Look-ups in named tables: a row name and a column name give one cell, copied from the table.

Table Fatafef
,Tosol,Zom,Vol,Sen,Zam,Rinafak
Mosav,167,213,153,128,99,90
Ramomuz,231,115,121,124,95,51
Zaresik,83,133,174,156,213,119
Tinebo,120,56,102,174,133,78
Vekipa,189,58,139,135,137,126
Dopona,220,199,209,178,70,107
Fot,102,184,200,119,192,172
Vemopoz,169,76,71,204,171,110
Dut,110,185,151,91,152,188
Lunaf,55,208,58,173,71,217

Zom of Lunaf: 208
Zom of Zaresik: 133
Zom of Tinebo: 56
Vol of Vekipa: 139
Zom of Fot: 184
Vol of Vemopoz: 71

Nez:
columns: Zoko, Tadi
Gegumi: [47, 17]
Zova: [49, 47]
Rula: [-5, 23]
Koder: [32, -8]
Detim: [-61, 34]
Geba: [71, 43]
Tabit: [60, 55]
Voket: [27, 8]

Zoko of Gegumi: 47
Zoko of Rula: -5
Zoko of Zova: 49
Zoko of Koder: 32
Tadi of Tabit: 55
Tadi of Koder: -8
Zoko of Tabit: 60
Tadi of Detim: 34
Tadi of Voket: 8
Tadi of Geba: 43
Tadi of Gegumi: 17
Tadi of Rula: 23
Zoko of Voket: 27
Zoko of Geba: 71
Zoko of Detim: -61
Tadi of Zova: 47
Which row has the largest Zoko? Geba

Table Rom
,Dav,Tadunum,Dazelan,Birob,Zof,Kade
Von,3.9,1.0,2.0,9.2,7.4,9.9
Zitirus,7.1,2.2,4.1,7.8,4.2,8.4
Tirago,6.2,2.2,3.7,8.7,6.8,8.7
Pup,3.9,0.6,2.7,8.5,4.7,8.4
Led,5.6,1.8,4.0,9.3,6.9,8.5
Nor,3.9,1.0,2.0,9.2,7.4,9.8
Kozin,6.5,1.7,4.3,8.3,4.2,7.4
Kezoluv,6.2,2.2,3.7,8.7,6.8,8.8
Tamezef,5.2,1.6,4.1,9.5,6.8,8.5
Miv,6.5,1.8,4.3,8.2,4.2,7.5
Bitu,6.3,2.3,3.6,8.6,6.8,8.8
Bis,4.6,1.1,2.2,7.6,4.5,8.6
Fod,6.3,1.7,4.3,8.4,4.3,7.3

Zof of Zitirus: 4.2
Birob of Miv: 8.2
Zof of Von: 7.4
Birob of Pup: 8.5
Zof of Led: 6.9
Zof of Tamezef: 6.8
Dav of Tirago: 6.2
Kade of Kozin: 7.4
Tadunum of Led: 1.8
Dazelan of Miv: 4.3
Birob of Von: 9.2
Tadunum of Zitirus: 2.2
Birob of Tamezef: 9.5
Zof of Nor: 7.4
Kade of Nor: 9.8
Kade of Bitu: 8.8
Zof of Fod: 4.3
Dav of Miv: 6.5
Tadunum of Pup: 0.6
Dazelan of Nor: 2.0
Which row has the largest Birob? Tamezef

Kodim:
columns: Pomuf, Luk, Nemi, Poz, Keme, Zazutof, Dozur, Befi, Nug
Sugi: [509, -151, -179, -50, -67, 436, 539, 508, 295]
Mirogim: [439, -162, -124, -49, -129, 451, 495, 504, 259]
Nutov: [98, 509, 346, 229, 582, -266, -162, -62, 234]
Vitivul: [397, -153, -102, -23, -157, 528, 528, 498, 218]
Mafidu: [499, -253, -128, -182, 54, 352, 525, 580, 472]
Faf: [588, 221, -153, -273, 782, -375, 187, 241, 762]
Nove: [568, 193, -237, -308, 749, -395, 203, 304, 770]
Nunosu: [486, -235, -165, -96, -67, 408, 553, 569, 337]
Tav: [318, -221, 46, -99, -117, 450, 446, 564, 299]
Dodeb: [-105, 519, 501, 413, 338, -92, -196, -148, 18]
Rumis: [-509, 438, 791, 881, -297, 532, -116, -304, -604]
Nikano: [-72, 486, 466, 378, 454, -147, -193, -79, 95]

Pomuf of Faf = 588
Zazutof of Faf = -375
Poz of Nikano = 378
Keme of Sugi = -67
Dozur of Nunosu = 553
Pomuf of Mafidu = 499
Keme of Faf = 782
Keme of Nove = 749
Luk of Rumis = 438
Keme of Tav = -117
Luk of Nove = 193
Nemi of Nove = -237
Luk of Nunosu = -235

Bebegi:
,Pokati,Migob
Dizef,813,536
Kita,820,528
Ruf,837,516
Kifovel,789,598
Lapo,552,161
Togu,571,194
Guzit,800,581
Duko,775,555

Pokati of Lapo is 552
Pokati of Guzit is 800
Migob of Kifovel is 598
Pokati of Kifovel is 789
Pokati of Dizef is 813
Pokati of Togu is 571
Pokati of Kita is 820
Pokati of Duko is 775
Migob of Ruf is 516
Migob of Lapo is 161
Migob of Duko is 555
Migob of Kita is 528
Pokati of Ruf is 837
Migob of Guzit is 581
Migob of Togu is 194
Migob of Dizef is 536

Table Kapagi
columns: Mazon, Gesosog, Seb
Nazek: [0.020, 9.023, -6.473]
Rosazi: [2.236, 8.439, -2.560]
Leko: [-0.159, 9.113, -5.755]

Mazon of Leko: -0.159
Seb of Rosazi: -2.560
Mazon of Nazek: 0.020
Seb of Leko: -5.755
Seb of Nazek: -6.473
Gesosog of Rosazi: 8.439
Gesosog of Nazek: 9.023
Mazon of Rosazi: 2.236
Gesosog of Leko: 9.113

Lub
fields: Livus, Lokom, Lok, Kosi, Mep, Rorunad, Nebaf, Pez, Zas
Nibe: [0.888, -4.905, 2.066, -1.646, 1.950, 5.698, -0.081, 3.588, 4.121]
Rav: [-2.908, -0.628, 3.450, -2.583, 1.849, 6.848, 0.164, 3.931, 0.464]
Dapib: [2.111, 1.158, 1.699, 5.015, 2.821, 8.685, 8.156, -4.667, 6.624]
Kalu: [-1.184, 6.841, 2.773, 3.202, 2.080, 4.667, 6.608, -2.133, -0.345]
Pab: [-1.129, 5.533, 3.348, 2.531, 2.175, 5.847, 2.539, 0.881, 2.009]
Gam: [7.538, -0.981, -1.643, 3.154, 0.939, -6.659, 3.258, 0.682, 0.777]

Nibe, Lok -> 2.066
Pab, Lok -> 3.348
Gam, Rorunad -> -6.659
Kalu, Zas -> -0.345
Nibe, Kosi -> -1.646
Rav, Lokom -> -0.628
Dapib, Lokom -> 1.158

Table Gobiku
	Sibunab	Kebobot	Zamurem	Nofede	Rifig	Pak	Folur	Tik
Fudomo	141	207	193	137	148	139	145	91
Miv	196	40	118	156	116	136	198	179
Mok	134	129	117	145	153	149	121	164
Lof	63	161	79	126	195	161	42	204
Gasut	146	180	179	138	142	138	154	110
Sulebed	124	147	125	140	157	149	118	159
Situvul	143	230	209	137	148	137	144	69
Defade	65	161	78	128	189	161	45	205
Luru	146	120	141	143	135	141	165	161
Gul	85	152	91	131	183	158	65	191
Pizini	158	155	176	138	137	135	169	118
Pegiro	145	191	175	146	142	143	143	103

What is the Rifig of Lof in Gobiku?
195
What is the Folur of Luru in Gobiku?
165
What is the Pak of Situvul in Gobiku?
137
What is the Folur of Mok in Gobiku?
121
What is the Pak of Lof in Gobiku?
161
What is the Tik of Gasut in Gobiku?
110
What is the Folur of Gasut in Gobiku?
154

Lugon.csv
,Pigo,Fami,Gife
Saf,120,-278,-25
Kugiso,-885,773,315
Furozup,-180,-263,-208
Buz,-284,-89,-101
Rap,-95,-431,19
Gon,-697,818,256
Rep,-167,-513,-645
Kosa,-626,294,167
Ragekal,-504,-2,-207

Gon, Gife => 256
Kosa, Gife => 167
Rap, Gife => 19
Ragekal, Gife => -207
Rep, Fami => -513
Furozup, Pigo => -180
Kugiso, Gife => 315
Buz, Fami => -89

Vif:
|  | Figeset | Tuz | Dos | Nosos | Fipesa |
|---|---|---|---|---|---|
| Redozi | 77 | 84 | 67 | 83 | 91 |
| Pemenez | 36 | 77 | 37 | 43 | 151 |
| Tevepo | 166 | 9 | 233 | 150 | 142 |
| Sanefi | 55 | 75 | 41 | 47 | 142 |
| Dusi | 47 | 79 | 7 | 31 | 171 |
| Rototem | 148 | 31 | 174 | 142 | 128 |
| Fizu | 83 | 89 | 78 | 88 | 60 |
| Nolife | 145 | 33 | 216 | 155 | 128 |
| Rugat | 83 | 71 | 92 | 90 | 73 |

Nosos of Rototem = 142
Nosos of Rugat = 90
Figeset of Sanefi = 55
Figeset of Rugat = 83
Dos of Rugat = 92
Tuz of Pemenez = 77
Fipesa of Dusi = 171
Dos of Redozi = 67
Figeset of Pemenez = 36
Nosos of Tevepo = 150
Dos of Fizu = 78
Figeset of Rototem = 148
Nosos of Nolife = 155
Nosos of Fizu = 88
Fipesa of Sanefi = 142
Fipesa of Rototem = 128
Tuz of Tevepo = 9

